Each row of this table is followed by its label. One hidden rule gives the labels. It looks at one to three of the table's principal directions, none of them among the few with the most spread.
[ 0.46 -0.50  0.11  2.78 -1.27 -1.57 -0.34  1.46 -0.95 -0.11 -0.72  2.34 -0.67 -1.00 -1.49 -0.16  0.61  0.04 -3.50
 -1.58  2.59 -2.38  0.05 -0.43 -0.95  0.68  2.14  1.60  0.16 -1.81  1.08  1.63] 4
[-0.18  1.09 -0.56 -0.89  0.39  0.80  0.26 -0.72  0.70  0.49 -0.03 -1.08  0.52  0.64  0.47 -0.62  0.44 -0.12  1.51
  0.58 -0.93  0.29  0.30  0.74  0.10 -0.52 -0.35 -0.85  0.09  0.93 -0.77 -0.98] 2
[ 0.21  0.72  2.53 -0.60  0.77  1.29  0.00 -0.44  1.11 -0.09 -0.86 -1.50  0.77 -0.83  0.30  1.39  0.50 -0.31  1.45
 -0.78 -1.99  1.84 -2.11  2.18  0.03  0.01  0.06  0.04  0.29  2.13 -0.45 -0.23] 1
[-1.26 -0.34  0.16 -1.24  0.38  0.84  1.03 -1.85  0.40  0.64  0.29 -0.87 -0.70  0.09  0.64  2.08 -1.56  0.79  2.81
  1.13 -0.74  0.96 -1.41 -0.48  0.77 -1.26 -1.57 -0.93 -0.75  0.05 -0.62  0.59] 2
[-0.90  0.02 -0.03  0.84 -1.76 -3.19 -1.34  2.07 -1.11  0.75 -0.16  1.30 -0.02  0.05  0.51 -2.18  0.68  0.84 -2.49
  0.50  2.81 -1.88  0.82 -0.30 -1.68  1.46  0.48 -0.61  0.75 -0.96  1.45  2.41] 5
[-0.21 -0.82  0.10 -2.17 -1.00 -0.68 -0.37  2.20 -1.80 -1.68 -0.37  1.43  0.65  1.24  1.09 -1.60 -0.47 -1.02 -1.98
  0.78 -0.32 -0.96  2.00 -0.64  0.47  1.69 -0.10 -0.33  1.89 -0.07  2.44 -0.67] 2
[ 0.57  0.81  1.59  2.25 -1.36 -0.58 -0.02  0.73  0.57  1.45 -1.27 -0.45  0.31 -2.00 -1.18 -0.65  1.47  1.19 -1.37
 -0.86  1.64 -0.47 -1.87  2.08 -1.76  0.13  1.18  1.53 -0.94 -0.25  0.17  1.50] 3
[-0.93 -1.06  0.79  0.24 -0.11 -0.04  1.07 -1.43 -0.36 -0.58 -0.40  0.38 -1.45 -0.20 -1.04  2.02 -1.01  0.67  0.08
 -0.94  0.56 -0.09 -1.35 -0.04  0.85 -0.68 -0.52 -0.14 -0.82  0.02  0.83  2.14] 5
[-0.08  0.30 -0.75 -1.96  0.32  0.16 -0.77 -0.39  0.19  0.46  0.85 -0.40  0.50  1.60  1.22 -0.38 -0.50 -0.54  1.94
  0.92 -0.73  0.17  0.83 -1.31  0.79  0.13 -1.21 -1.58  0.00 -0.10 -0.33 -2.02] 4
[-0.18 -0.85 -1.00 -2.88 -0.24 -0.85 -1.49  0.58 -0.76 -0.60  1.31 -0.04  0.89  2.49  1.38 -1.72 -0.85 -0.91 -0.12
  0.94 -0.57  0.49  2.70 -1.75  1.08  1.36 -2.41 -1.75  0.85 -0.64  1.38 -1.98] 3
[ 0.85  0.61 -0.53 -0.47  1.25  0.09 -0.44  2.47 -0.88 -1.58  0.48  0.55  0.92  0.22  1.64 -2.09  0.49 -1.44 -1.77
  0.59 -1.42  0.25  1.99  0.08 -0.50  1.07  1.57  0.38  2.30  0.99 -0.05 -1.39] 3
[-0.19 -1.27  1.61 -0.16 -0.75 -0.22 -0.03  0.63 -0.66 -0.72 -0.56  0.58 -0.34 -0.29 -0.48  0.88 -0.73 -0.04 -1.57
 -0.99  0.48  0.20 -0.72  0.07  0.42  0.76 -0.44  0.53 -0.32 -0.61  1.94  1.08] 1
[-0.28  0.29 -0.38  1.22  1.12 -1.98  0.46  0.32 -1.31 -0.58  0.83  0.56 -1.48 -0.60  0.20 -1.28 -0.13  1.10 -1.88
 -0.48  1.41 -0.62 -0.18  0.22 -1.16 -0.30  1.56  0.03  0.16  0.50  0.09  2.65] 3
[-1.26 -0.51  0.18  1.26 -1.36 -0.90  0.39 -0.47  0.03  0.98 -0.75  0.37 -0.88 -0.92 -1.13  0.80 -0.04  1.44 -0.59
 -0.12  2.04 -0.93 -1.10  0.43 -0.79 -0.35 -0.07  0.34 -1.21 -0.99  0.65  2.63] 3
[ 0.57  1.87 -1.13  0.81  0.73  0.48 -0.44 -0.74  1.59  1.75  0.35 -1.18  0.73 -0.55  0.31 -0.52  1.40  0.34  2.55
  0.95 -0.47  0.10 -0.35  0.48 -1.11 -0.91  0.84 -0.12 -0.40  0.74 -2.92 -1.51] 1
[ 0.50  0.25  0.07  0.22 -0.62 -0.71 -0.05 -0.08 -0.13  0.55  0.14 -0.24  0.43 -0.03  0.00 -0.98  0.19  0.39 -0.26
  0.24  0.38 -0.13  0.12  0.09 -0.31  0.01 -0.39  0.10  0.52 -0.31 -0.06 -0.04] 2
[-0.59  0.00 -0.25 -0.04  0.34  0.46 -1.11 -0.56  1.09  0.40 -0.08 -0.02  0.25  0.13 -0.29  1.47  0.31 -0.48  0.91
 -0.54 -0.31  0.17 -0.13 -0.02 -0.10  0.13  0.12 -0.23 -0.52 -0.14 -0.56 -0.77] 2
[ 0.75 -0.26  1.02 -0.67 -0.14  0.81 -0.57  0.41  0.40 -0.46 -0.50 -0.07  1.01 -0.45  0.13  0.89  0.36 -0.67  1.05
  0.29 -1.51  0.71 -0.41  0.17  0.29  0.60  0.07  0.63  0.62  0.82 -0.39 -1.60] 2
[ 0.08 -0.53  0.89  0.16  0.67 -0.32 -0.32  1.27 -1.05 -1.95 -0.54  1.68 -0.10 -0.84 -0.03  0.84 -0.09 -0.88 -2.34
 -1.24 -0.63 -0.51 -0.04  0.53 -0.51  0.91  2.35  1.37  1.64  0.49  0.98  0.31] 2
[ 0.44 -0.05  1.54  0.44 -0.81 -0.59 -0.59 -1.00  0.51  0.97 -0.22 -0.15  0.39  0.09 -0.42  1.08 -0.13  0.01  0.43
 -1.15  0.36  0.16 -1.21 -0.08  0.43  0.08 -1.02 -0.34  0.31 -0.63  0.13  0.14] 2
[ 0.66  0.10 -0.65  0.34  0.92  0.36  0.65 -0.14 -0.36 -0.30  0.86 -0.15 -0.70  0.63  0.02 -0.74 -0.52 -0.28 -0.49
 -0.53  0.23  0.17  0.51 -0.80  0.74 -0.51 -0.18 -0.25 -0.65 -0.47 -0.02 -0.27] 3
[ 0.41  0.20 -0.40 -0.92  0.72  0.45 -0.17  0.36 -0.10 -0.43  0.44 -0.26  0.27  0.26  0.69 -0.48 -0.01 -0.35  0.83
  0.72 -0.96  0.40  0.47 -0.35  0.15  0.11  0.19 -0.12  0.10  0.69 -0.52 -1.34] 3
[-0.17  1.36 -1.72  1.80 -1.84 -0.69 -1.10  1.34  1.22  2.37 -0.70  0.00  0.99 -0.50 -0.25 -2.01  2.44  0.63  0.56
  1.79  1.90 -1.73  0.98  0.18 -1.88  0.34  0.72 -0.05 -0.69 -0.62 -1.47 -0.19] 1
[-0.64 -0.67  0.67 -0.57 -0.59  0.62 -0.21 -1.10  0.78  0.62 -0.36 -0.42 -0.05  0.21 -0.51  1.84 -0.53  0.12  1.33
 -0.30 -0.07  0.54 -0.96 -0.18  0.75 -0.14 -1.41 -0.43 -1.15 -0.56  0.34 -0.08] 3
[ 0.74 -0.23 -0.76 -0.59 -0.84  0.43 -0.82 -1.66  1.00  1.60  0.90 -0.18  1.04  1.64  0.38  1.11 -0.78 -0.84  2.72
  0.64 -0.50  0.19  0.71 -2.61  1.71 -0.39 -2.72 -1.22  0.55 -1.94 -1.29 -2.70] 2
[-0.76  0.02  1.29 -0.85 -0.37 -0.75 -1.49  1.40  0.04 -0.11 -0.47  0.40  0.93  0.10  1.23  0.31  0.35 -0.65 -0.19
  0.25 -0.45  0.16 -0.03  0.33 -0.52  1.43  0.07 -0.73  1.44  0.65  0.62  0.28] 5
[-1.25  0.11 -0.79  0.61 -1.20 -1.60  0.18 -0.82 -0.19  1.29  0.04  0.27 -0.58  0.45 -0.21 -0.48 -0.17  1.15 -0.21
  0.41  1.97 -1.28  0.16 -0.32 -0.47 -0.47 -0.81 -1.04 -0.06 -1.07  0.31  2.09] 1
[-0.05 -1.03  1.26  0.02  0.07  1.62  0.74  0.54  0.14 -1.14 -0.86 -0.35 -0.09 -1.09 -0.79  1.23 -0.33 -0.23 -1.06
 -0.66 -0.85  1.36 -0.79  1.21  0.31  0.23  0.00  1.48 -0.84  0.26  1.04  0.37] 4
[ 0.68  0.75 -1.64  0.86 -1.76 -2.11 -0.62  2.85 -1.54  0.27 -0.15  2.13  0.86  0.45  0.86 -3.59  1.21 -0.35 -2.38
  1.60  1.75 -3.05  2.63 -1.19 -1.24  1.16  1.60  0.17  2.41 -1.10  0.36 -0.31] 2
[ 0.02 -0.56 -0.83 -1.10 -0.36 -0.65 -0.18 -0.20 -0.81 -0.15  0.79  0.76 -0.08  1.36  0.70 -0.30 -0.96 -0.34  0.53
  0.79  0.12 -0.63  1.13 -2.00  1.01  0.12 -1.12 -1.00  0.71 -0.82  0.31 -0.76] 2
[-0.94  0.62 -1.12  0.95 -0.41 -0.90  0.37 -1.47  0.58  1.65  0.16 -0.37 -0.69 -0.32 -0.31  0.10  0.33  1.54  1.69
  0.99  1.35 -0.82 -0.65 -0.11 -0.76 -1.17 -0.20 -0.71 -0.85 -0.14 -1.42  1.51] 3
[ 0.83  0.46 -0.44  0.66 -0.37  0.35  1.09 -0.87  0.25  1.16  0.37 -0.78 -0.09 -0.12 -0.05 -0.55 -0.15  0.72  1.35
  0.93  0.28  0.13 -0.42 -0.54  0.35 -1.13 -0.92  0.00 -0.50 -0.49 -1.16 -0.24] 3
[-1.25 -0.33 -0.07 -1.56  0.74  1.10  1.13 -2.52  0.59 -0.41 -0.04 -1.35 -0.44  0.36 -0.33  1.58 -0.84  0.57  1.98
  0.13 -1.47  1.31 -0.70  1.06  0.82 -1.18 -1.37 -0.69 -0.50  1.25 -0.21  0.42] 3
[-0.33  0.43 -1.61 -2.34  1.10  1.03  0.22 -3.30  1.19  0.84  1.37 -1.86  0.40  1.60  0.76  0.83 -0.86  0.17  4.61
  1.50 -2.05  1.41  0.39 -0.91  1.35 -1.52 -2.50 -1.87 -0.17  0.76 -2.14 -2.33] 5
[ 0.35  0.34 -1.80  2.96  0.19 -0.73  2.40  0.86 -1.37 -0.14  0.24  0.60 -1.85 -1.76 -0.92 -2.27  0.23  1.79 -2.64
  0.65  2.31 -1.38  0.21  0.33 -1.53 -1.35  2.18  1.84 -0.99 -0.65 -0.40  2.83] 1
[-0.29  1.19 -0.88 -0.13 -1.02 -1.34 -1.26 -1.38  1.22  2.63  0.36 -0.55  0.89  0.43  0.65 -0.13  0.92  0.92  3.67
  1.86  0.54 -0.83 -0.30 -0.87 -0.68 -0.41 -0.95 -1.64  0.29  0.08 -2.32 -0.77] 2
[-0.46  1.16 -2.80  0.64 -0.24 -2.00 -1.43 -0.40  0.22  1.32  0.71  1.20  0.36  0.64  0.48 -1.02  1.16  0.22  1.23
  1.34  1.11 -2.43  1.64 -1.39 -1.29 -0.14  1.27 -1.00  1.26 -0.37 -2.10 -0.72] 2
[-0.52  0.15 -0.97  0.00  0.41  0.92  0.05 -2.22  1.42  1.25  0.52 -1.15 -0.10  0.33 -0.56  1.31 -0.36  0.32  1.94
 -0.13 -0.20  0.80 -0.32 -0.15  0.38 -1.17 -1.29 -0.46 -1.35 -0.72 -1.19 -0.69] 5
[-0.07  1.00  0.12  0.39  0.41  1.27 -0.25 -1.16  1.76  1.33 -0.20 -0.96  0.65 -0.07  0.19  1.52  0.49 -0.39  2.47
  0.06 -0.94  0.69 -0.89  0.31  0.19 -0.75 -0.34 -0.56 -0.12  0.29 -1.86 -0.98] 5
[-0.72 -0.50 -0.93  0.09 -0.76 -0.58  0.65 -0.94 -0.20  0.58  0.14 -0.01 -0.63 -0.15 -0.47  0.07 -0.43  1.22  0.59
  0.98  0.96 -0.48 -0.05 -0.41 -0.15 -0.68 -0.76 -0.08 -0.71 -0.59 -0.10  1.09] 5
[ 1.13  0.29 -0.87  1.65 -0.63 -0.37  0.69  0.33 -0.28  0.70  0.32  0.21  0.09 -0.50 -0.25 -1.30  0.29  0.40 -0.61
  0.69  0.90 -0.60  0.52 -0.67 -0.32 -0.52  0.13  0.80  0.35 -1.07 -0.85  0.04] 3
[ 0.69 -0.28 -0.57  0.91 -0.96 -0.95 -0.54  0.15 -0.12  0.66  0.44  0.42  0.45  0.21 -0.28 -0.76  0.09 -0.01 -0.81
  0.10  0.93 -0.46  0.88 -1.00 -0.05  0.27 -0.69  0.23  0.58 -1.48 -0.10 -0.31] 2
[ 0.23 -0.41 -0.76 -1.11 -0.49 -0.30 -0.07  0.49 -0.84 -0.53  0.44  0.37  0.62  1.09  0.61 -1.27 -0.56 -0.59 -0.99
  0.60 -0.35 -0.18  1.81 -0.78  0.53  0.49 -0.91 -0.22  1.34 -0.78  0.88 -1.03] 3
[-0.39  0.29 -0.50  0.38  0.05 -0.53 -0.05  1.44 -0.75 -0.51 -0.23  1.02 -0.31  0.03  0.33 -0.98  0.36 -0.27 -1.55
  0.03  0.73 -1.17  0.77  0.01 -0.62  0.47  1.45  0.04  0.45  0.03  0.59  0.70] 3
[ 0.02 -0.82  0.68 -0.89  0.52 -0.42  0.34 -0.02 -1.06 -1.36  0.40  0.32 -0.73  0.65  0.14  0.06 -0.94 -0.18 -0.80
 -0.68 -0.19  0.32  0.04 -0.45  0.94  0.28 -0.45 -0.46  0.18  0.42  1.25  0.65] 2
[-0.85  0.17 -1.80 -1.14  0.89 -0.51 -0.69 -1.08  0.22  0.02  1.08 -0.50 -0.44  1.57  0.12 -0.80 -0.06  0.11  0.72
 -0.04  0.22 -0.02  1.35 -0.50  0.22 -0.16 -0.73 -1.59 -0.92  0.24 -0.11 -0.45] 3
[-0.92 -1.29 -1.45 -2.87  1.18 -1.21 -1.07  1.62 -1.98 -2.44  1.69  1.42 -0.55  2.88  2.23 -1.35 -1.40 -1.45 -0.78
  0.99 -0.54 -0.12  3.22 -2.86  1.52  1.56 -1.06 -2.52  1.43  0.42  1.64 -0.45] 1
[-0.12 -0.28 -0.84 -1.07 -2.28 -1.15 -0.77 -0.47  0.11  1.73  0.32 -0.24  1.10  1.25  0.45 -1.16 -0.16  0.53  1.38
  1.94  0.79 -0.61  1.18 -1.44  0.33  0.31 -2.70 -1.18  0.48 -1.53  0.07 -0.94] 5
[ 0.49 -0.18  0.36 -0.09  0.22  0.95  0.99  0.37 -0.23 -0.57 -0.14 -0.34 -0.16 -0.44  0.06 -0.13 -0.22  0.02  0.10
  0.43 -0.61  0.63 -0.30  0.19  0.38 -0.27 -0.02  0.54 -0.30  0.48 -0.01 -0.10] 5
[ 0.15  0.09  1.00 -1.17  0.40  1.23 -0.57  0.48  0.52 -0.65 -0.42 -0.41  1.03  0.40  0.50  0.59  0.09 -1.30  0.09
 -0.56 -1.66  1.04  0.16  0.70  0.55  0.71 -0.24 -0.08  0.72  0.66  0.45 -1.46] 1
[-0.13 -0.25  0.81  2.21 -0.25 -0.51  0.48  0.43 -0.17  0.04 -0.61  0.69 -1.14 -1.28 -1.08  0.68  0.29  0.68 -1.44
 -1.12  1.65 -0.62 -1.33  0.43 -0.58 -0.15  1.15  0.83 -0.99 -0.29  0.36  2.46] 2
[-0.48  0.28 -0.24  0.91 -0.52 -0.33 -0.51 -0.70  1.05  1.34 -0.20 -0.53  0.26 -0.74 -0.53  0.51  0.67  0.80  0.83
  0.25  0.62  0.06 -0.61  0.56 -0.95 -0.28 -0.17  0.17 -0.62 -0.25 -0.96  0.52] 2
[ 1.23  0.25 -0.15 -2.46 -0.40  0.41 -2.23  1.23  0.55  0.18  0.84 -0.63  2.47  2.63  1.76 -1.80  0.35 -2.26  0.94
  0.72 -1.69  1.01  2.62 -1.49  1.42  1.78 -2.41 -1.79  1.52 -0.24  0.23 -4.19] 3
[-0.22 -0.02  1.44  0.05 -0.83 -0.70  0.17 -0.37 -0.16  0.54 -0.52 -0.16 -0.10 -0.37 -0.20  0.34 -0.16  0.71 -0.06
 -0.40  0.61 -0.14 -1.33  0.64 -0.19  0.01 -0.38 -0.10  0.00  0.01  0.70  1.25] 4
[ 0.78 -0.50  1.35  1.01 -1.26 -0.36  0.39  0.87 -0.61 -0.23 -0.75  0.46  0.28 -0.69 -0.77 -0.46  0.04  0.00 -2.45
 -0.94  0.71 -0.20 -0.28  0.67 -0.10  0.54  0.01  1.24  0.61 -0.89  1.40  0.87] 2
[-1.82  0.64 -0.07 -0.96 -0.31 -0.76 -0.16 -3.73  1.44  2.50  0.39 -1.68 -0.22  0.70  0.02  1.68 -0.67  1.60  3.55
  0.27  0.39  0.40 -1.67  0.37 -0.04 -1.48 -2.31 -2.14 -0.87 -0.12 -1.06  1.03] 2
[ 0.12 -0.41  1.11 -0.80  1.09  1.31  0.84 -0.04 -0.34 -1.54 -0.23 -0.09 -0.46  0.10  0.10  1.06 -0.70 -0.74 -0.20
 -0.91 -1.40  0.94 -0.58  0.45  1.08 -0.10  0.17  0.15  0.04  1.02  0.70 -0.07] 3
[-1.17 -0.86  0.76  1.17 -1.13 -0.72  1.74  2.56 -1.98 -1.38 -1.42  1.54 -1.30 -1.63 -0.30 -0.84 -0.25  0.96 -3.88
  0.36  1.76 -1.31 -0.29  1.16 -1.15  0.46  1.77  1.53  0.23 -0.15  2.45  3.99] 2
[ 0.34  0.20 -0.48  0.51 -1.38 -0.01  0.26 -0.66  0.55  1.61  0.02 -0.40  0.73  0.14  0.04 -0.23 -0.01  0.35  1.12
  1.16  0.37 -0.17  0.18 -0.66  0.18 -0.53 -1.49 -0.17  0.43 -1.23 -0.85 -0.44] 2
Here are more rows. What is the label of each one?
[-0.25 -0.25 -0.28  2.06 -0.77 -2.04 -2.05  2.19 -0.45 -0.01 -0.58  2.45 -0.21 -1.18 -0.79  0.01  1.31 -0.11 -2.65
 -0.96  2.26 -2.34  0.29 -0.39 -2.02  1.54  3.02  1.27  0.06 -1.06  0.49  0.89] -> 4
[ 0.07 -0.03 -2.10  0.12  1.03  0.58  0.56 -1.78  0.50  0.41  1.26 -0.54 -0.85  0.63 -0.25  0.34 -0.47  0.41  2.16
  0.76 -0.06  0.27  0.51 -1.48  0.79 -1.36 -0.82 -0.66 -1.38 -0.25 -1.75 -0.75] -> 1
[ 0.34  0.95  0.00  0.34  1.50  0.30 -0.14  0.47  0.14 -0.48  0.12  0.03 -0.11 -0.54  0.47 -0.08  0.64 -0.37  0.26
 -0.29 -0.74  0.06 -0.34  0.56 -0.64 -0.10  1.92  0.23  0.27  1.36 -1.05 -0.38] -> 4
[ 0.02 -0.25 -0.21 -2.27 -0.07  1.39  0.10 -1.44  0.57  0.09  0.29 -0.73  1.20  1.30  0.87  1.09 -1.01 -0.93  2.45
  1.03 -2.28  1.09  0.63 -0.74  1.57 -0.35 -2.20 -0.86  1.25 -0.09 -0.52 -2.48] -> 2
[-1.17  0.37 -1.91  0.66 -2.81 -2.94 -2.10  0.94 -0.04  2.32 -0.25  1.69  0.95  0.47  0.26 -1.45  1.18  0.68 -0.21
  1.82  2.75 -3.16  1.66 -1.38 -1.83  1.01  0.19 -0.80  1.08 -2.08 -0.19  0.31] -> 2
[-0.30  0.11 -1.47  0.08  0.05 -1.03 -0.81  0.14 -0.07  0.54  0.89  0.21 -0.38  0.96  0.27 -1.13  0.18  0.19  0.16
  0.44  1.17 -0.68  1.16 -1.28 -0.10  0.17 -0.38 -1.12 -0.71 -0.57 -0.22 -0.01] -> 3
[ 0.43 -0.41 -1.25 -0.73  1.64  1.19  0.57 -2.50  0.26 -0.66  1.29 -0.17 -0.73  1.50 -0.30  1.56 -1.28 -0.84  1.80
 -0.83 -1.25  0.64  0.54 -1.69  2.11 -1.25 -1.11 -0.86 -0.35 -0.24 -0.98 -1.70] -> 1
[-0.65  0.31 -0.96  1.68 -2.01 -2.24 -2.05 -0.22  0.83  2.39 -0.29  1.32  0.54 -0.19 -0.57  0.47  1.18  0.62  0.69
  0.46  2.37 -2.32  0.10 -1.17 -1.40  0.45  0.36 -0.39  0.26 -1.74 -1.07  0.39] -> 2
[ 0.95  1.24 -1.53  1.27  2.12  2.48  0.85 -1.80  1.73  1.30  1.18 -1.88 -0.87  0.36 -0.83  0.22 -0.08 -0.23  1.43
 -1.35 -0.05  1.18 -0.42 -0.21  0.72 -1.98 -0.18 -0.06 -3.33 -0.89 -1.88 -1.72] -> 3
[-1.54  0.62 -3.28  0.77  0.20 -2.09  0.43 -2.89 -0.11  1.92  1.49  0.46 -1.90  0.99 -0.26 -0.07 -0.63  1.91  2.10
  0.98  2.49 -2.24  0.31 -1.99 -0.44 -2.03 -0.24 -1.88 -1.16 -1.24 -1.73  1.63] -> 3
[-0.47  0.06 -0.38 -0.09  0.42 -0.17  0.45  0.19 -0.27 -0.36 -0.08 -0.04 -0.83 -0.54  0.01 -0.22  0.32  0.86  0.83
  0.89  0.23 -0.27 -0.44  0.20 -0.47 -0.26  0.83 -0.08 -0.95  1.28 -0.44  0.93] -> 5
[ 0.66 -0.74  1.17  1.07 -1.77 -0.46 -0.78  1.06  0.04  0.62 -0.79  0.85  0.57 -0.83 -0.73  0.51  0.35 -0.05 -0.94
 -0.30  1.02 -0.56 -0.57 -0.42 -0.24  0.91 -0.06  1.11 -0.08 -1.38  0.68 -0.02] -> 5
[-0.43 -0.52  2.40  2.56 -0.86 -1.41  0.42  1.86 -0.94 -0.60 -1.50  1.04 -1.25 -2.17 -1.33  0.07  0.61  1.02 -4.02
 -2.00  2.40 -0.78 -1.97  1.96 -1.52  0.81  2.04  1.58 -0.68  0.03  2.17  4.36] -> 3
[-1.45  0.30 -2.05 -0.78 -0.09 -2.22 -1.12  1.54 -1.08 -0.13  0.79  1.18 -0.26  1.47  1.57 -2.31  0.28  0.04 -0.76
  1.58  1.33 -1.69  2.42 -1.31 -0.81  0.95  0.36 -1.93  1.06  0.03  0.43  0.92] -> 1
[-0.68  0.43 -2.88 -1.14 -0.27 -0.79 -1.77 -0.02  0.46  1.14  1.16 -0.10  0.82  1.87  0.66 -1.85  0.40 -0.33  0.57
  1.18  0.62 -0.77  2.77 -1.36 -0.38  0.48 -0.98 -1.44 -0.22 -1.27 -0.42 -2.03] -> 3
[ 0.96 -0.33  1.37 -0.36  0.44  1.41 -0.47  1.14  0.17 -1.29 -0.69  0.33  0.82 -0.49 -0.08  0.98  0.30 -1.45 -0.54
 -0.89 -1.67  0.75 -0.24  0.52  0.43  0.90  0.93  1.17  0.60  0.67  0.37 -1.67] -> 5
[ 0.01 -0.01 -0.33 -1.10 -1.43 -0.96 -0.72  1.20 -0.20  0.55  0.28 -0.73  1.24  1.19  1.01 -2.71  0.44  0.04 -0.39
  1.60  0.31  0.35  1.86 -0.24  0.01  1.11 -2.17 -1.19  0.86 -0.21  0.83 -0.31] -> 3
[ 1.11  1.20  1.26  1.25 -1.53 -0.65  0.59  0.28  0.09  1.34 -1.07 -0.37  0.99 -1.46 -0.21 -1.16  1.18  0.95 -0.09
  0.53  0.43 -0.69 -1.31  1.53 -1.28 -0.22  0.76  1.12  1.16  0.31 -0.67  0.47] -> 2
[ 1.38 -0.11  1.53 -0.50  1.11  2.92  0.29  0.86  0.88 -1.82 -1.03 -1.01  1.24 -1.41 -0.42  0.99  0.87 -1.27  0.24
 -0.47 -3.22  2.25 -0.58  2.08  0.28  0.48  1.01  2.08  0.23  2.19 -0.49 -2.25] -> 5
[ 0.90 -0.79  4.84  2.38 -0.29  0.04  0.40  1.20 -0.24 -1.44 -2.40  0.85 -0.85 -3.40 -2.02  2.76  0.93  0.47 -2.02
 -2.96  0.35  0.29 -4.32  2.62 -0.74  0.82  2.82  2.73 -0.72  1.85  1.27  2.99] -> 5
[ 0.16 -0.33  1.61  0.07 -0.61  0.95  0.62  0.09  0.34 -0.13 -1.02 -0.58  0.16 -0.78 -0.57  0.84  0.12  0.14  0.11
 -0.27 -0.42  0.77 -1.28  1.10  0.30  0.03 -0.41  0.65 -0.52  0.49  0.56  0.48] -> 3
[-0.29 -1.22  1.90 -0.93  0.57  0.24  0.50  1.72 -1.77 -2.89 -0.84  1.31 -0.80 -0.17 -0.14  0.48 -0.86 -0.90 -3.35
 -1.88 -0.45  0.03 -0.24  0.91  0.52  1.20  1.38  0.88  0.52  0.73  3.08  1.21] -> 1
